In the rows, 128 means zero.
Each named turn below is shown by a few rows before and after it. Which turns, in which order, take the first row of each later pair to the second? The first pair is answered.
turn tagom:
[104 106  96 133 120  90  84 130 101  78  91 138 143  97 161 153 105 116
 114 134 121 178 128  93 122]  ->  [118 121 117 131 119  93 127 124 194  89 148 165 120 127 140  79 146 135
  93 140 159 121 103 183 148]
[166 127 128 130 138  96 108 139 147 119 131 100 123  78 104 163  65  39
 145 124 110 162  69  74 108]  ->  [177 121 129 142 128  98 134 137 215 115 181 110 110 102 101 104  93  56
 148 134 142 143  45 121 122]
[122 104 129 165 118 112 111 112 123 117 141 112 139 140 161 132 131 144
 154 133 120 145 138 113 125]  ->  [121 136 157 132 129 127 133 105 148 145 140 140 122 138 137 113 135 147
 130 116 115 100 126 161 132]
[141 134 119 126 142 118 134 122 168 102 116 108 168 139 130  95 147 144
 135  99 147 135 119 124 148]  ->  [138 154 132  96 150 126 137 115 141 126  84 122 165 115 111 121 137 133
 113  84 127 112 127 130 138]
turn nikul:
[114  81 101 136 112 125 189 130 170 137 158 129  79  87 132  66 176 125
 181 122 153 137 109 154 170]  ->  [108  70  85 142 118 111 172 130 159 132 155 116  77  88 144  82 178 122
 198 125 137 163 117 127 168]
[132 120 131 142 123 139 137 129 130 102 132 120 150 123 139 143 133 133
 102 139 149 127 130 135 127]  ->  [129 134 143 130 126 137 153 128 140 114 133 132 137 122 126 130 133 126
  99 134 142 110 126 154 126]
[ 94 114 117 167 116 126 138 148 168 133 165  79  99 123 114  99 117 161
 155 128 140 188 121 104 112]  ->  [ 99 117 115 170 108 130 136 142 168 116 160  77 124 131 134 103 109 173
 141 143 161 185 111 110 119]
[102 101 116 171 131 108  89 124 101 125 140 117 121 109 119 117 118  99
 192  84  90 180 134  65 132]  ->  [117  97 106 186 104 128  80 123 108  66 119 107 175 119 157 136  98 119
 150 123 138 176 120  75 136]
turn Nas:
[103 117  85  97 117 134 118 131  67 137 123 156 105 149 140 119 108 151
 140 111  91 110 129  75 125]  ->  [106 135  98  84 115 149 120 129  64 143 107 165 118 143 137 138 101 152
 121 108  93  84 124  96 123]
[110 137 139  98 125 104 111 130 116 130 124 129 107 103 155 117 103  97
 141 148  98 145 160  97 127]  ->  [114 154 152  85 125 122 120 128 115 131 108 137 114  99 156 133  94  92
 118 144 104 123 157 112 125]
[136  97 120 150 120 126 122 119 130  92  95 120 148 130 143 147 114 121
 132 135 136 145 143 140 138]  ->  [138 104 134 137 119 136 131 116 136  97  90 129 152 128 134 147 119 124
 111 137 147 123 138 162 139]
turn pov:
[122 152 135  96 128 174 123 141 137 118 114 129 156 125  84 161  86 109
 153 118 188  71 105 149 121]  ->  [112 145 140  99 144 153 133 142 146 154 148 131 114 123  63 130 108 104
 189  99 160  74 115 141 123]
[121 111 136 125 121 137 122 132 117 113 136 119 125 110 129 136 126 133
 113 107 128 139 128 107 113]  ->  [127 110 144 124 114 146 140 132 136 105 148 127 127 120 131 124 134 140
 107 118 143 132 124 132 115]
[135 132 136 137 132 136 126 133 123 144 120 143 123 104 124 152 124 117
 120 118 110 135 133 124 135]  ->  [140 134 143 139 123 143 136 131 141 129 126 145 133 115 133 143 126 127
 106 121 129 120 125 150 136]
Pairs:
Each pair is 2 to 3 turns apart.
[119 142 123  99 142  87 152  90 157 176 197 144  72 135  76  66 149 178
 151 121 131 133 158 148  74]  ->  [110 161 129  69 148 111 127  88  68 182 119 143 102  96  78 155 108 155
 124 108  97 133 179  99  47] => tagom then Nas
[135 121 120 140 107 155 129 123 137  65 144 128 166 143 169 128 139 142
  87 171 196 125 109 157 132]  ->  [115 147 134 102 135 158 113 122  47 118  84 132 153  97 135 195 117 114
  90 129 129 124 133 113 108] => nikul then tagom
[ 89 153 125 155 106 150 162 126 181 160 141 146 121 145 106 118 167 131
 101 100 183  72  97 216  82]  ->  [ 67 124  94 165 125 117 116 136  89 185 116 115 100 114 107 173 137 103
 163  71 102 148 138  93  50] => nikul then tagom
[129 111 118 128 116 132  98 122  71 108  82 126 158 108 146 173  99 111
 126 135 117 141 135  76 129]  ->  [120 105 124 129 132 106 117 124  99 159 142 131  89 115  99 117 134 101
 179  96  78 145 145  73 139] => pov then pov
[111 117 119 134 153 101  87 127  61 127 119 112 100 101 128 155 119  98
 184  98  86 174 145  67 111]  ->  [117 162 171  92 166 116 126 119  91 175 116 149  78  91  84 133 142 101
 146  75  86 101 131 143 116] => tagom then tagom
[126 143 130 109 133  99 134 123 134 138 136 126  78 159 152  70 140 138
 147 142 144 123 126 161 134]  ->  [122 127 113 119 141  90 117 128  92 135 116 110  79 148 160  97 127 126
 167 138 123 158 145 110 120] => nikul then tagom then tagom
[111 154 140  95 139 126 133 137  82 169  92 147 120  91  95 166 106 117
 115  98  82 107 143 120 116]  ->  [115 142 120 118 123 124 112 134  68 124  78 124 157  97 125 193  93 123
 109 118 107 136 136  92 108] => nikul then nikul
[150 160 126  69 157 144 175 144 105 166 132 149 110 127  88 145 126 133
 110  60 115 121 116 154 143]  ->  [156 156 126  72 144 156 180 140 118 157 131 152 125 134  97 146 125 141
  91  71 137 105 114 174 150] => pov then pov
[126 131 140 142 114 120 136 165 109 136 146  92 116  96 111 127 116 134
 165 112  84 168 140  99 106]  ->  [130 157 165 118 115 145 140 156  95 139 109 107 136  91 109 161 101 137
 119 112  93 122 127 131 109] => nikul then tagom then tagom
[146 150 152 116 134 146 142 104 139 148 107 157 151 151 125 140 129 120
  62 126 158  65  98 202 162]  ->  [130  78  92 177 133  88 107 119 145 132 173 114 101 168 138  89 151 119
 169 122 131 174 132 105 154] => Nas then Nas
[103 151 142 112 114 116 144 113  81 210 111  93 152 101 137 184 116 140
 116  79 146  99 145  72  93]  ->  [110 153 144 110 103 124 144 114  91 189 102  92 181 105 147 194 112 150
  96  94 167  89 136  84  95] => nikul then nikul
[110 137 150 118 156 103 150 110 145 176 148 148  62 135  78  83 174 118
 158  90  85 103 144 162 133]  ->  [107  97  99 147 127 109  85 123  67  91  89 105 144 126 150 185 124 119
 151 132 108 173 158  56 116] => tagom then nikul
[119 141 126 106 135 140 122 136  37 155  82 126 144 119  97 180  97 113
 130 102  98  99 110  93 117]  ->  [123 144 124 106 122 154 122 140  46 132  73 126 172 123 109 184  95 122
 109 118 127  86 105 109 124] => nikul then nikul
[139 113 126 111 121 136 116 114 106  99 101 119 162 133 156 164 111 115
 126 146 153 140 139 119 123]  ->  [140 125 145 106 126 129 153 112 160 131 142 138 122 144 122 103 146 120
 131 130 152 107 128 176 134] => tagom then nikul
[137 141 164 108 146 133 180 145 187  96 161 159 145 150 107 102 129 199
 102 137 159  91 121 182 136]  ->  [130  98 124 154 128 117 143 156 165  51 166 120 163 161 148 119 113 204
 134 159 166 167 135 102 131] => tagom then tagom
[107 175 167  72 151  57 151 130 127 164 105 167 147 142  78 131 142 123
 129 117 116 134 158 136 116]  ->  [112 157 149 102 143  47 157 134 177 136 151 158 147 167  97  90 164 141
 136 129 147 148 150 153 132] => tagom then tagom
[145 127 141 131  96 174 118 122  86  76  97 120 180 125 150 175 100 159
 111 142 145 135 123 109 133]  ->  [119 126 137 129 122 145 116 126  63 125 117 115 119 108 117 157 110 136
 169  98  78 166 145  69 118] => pov then pov
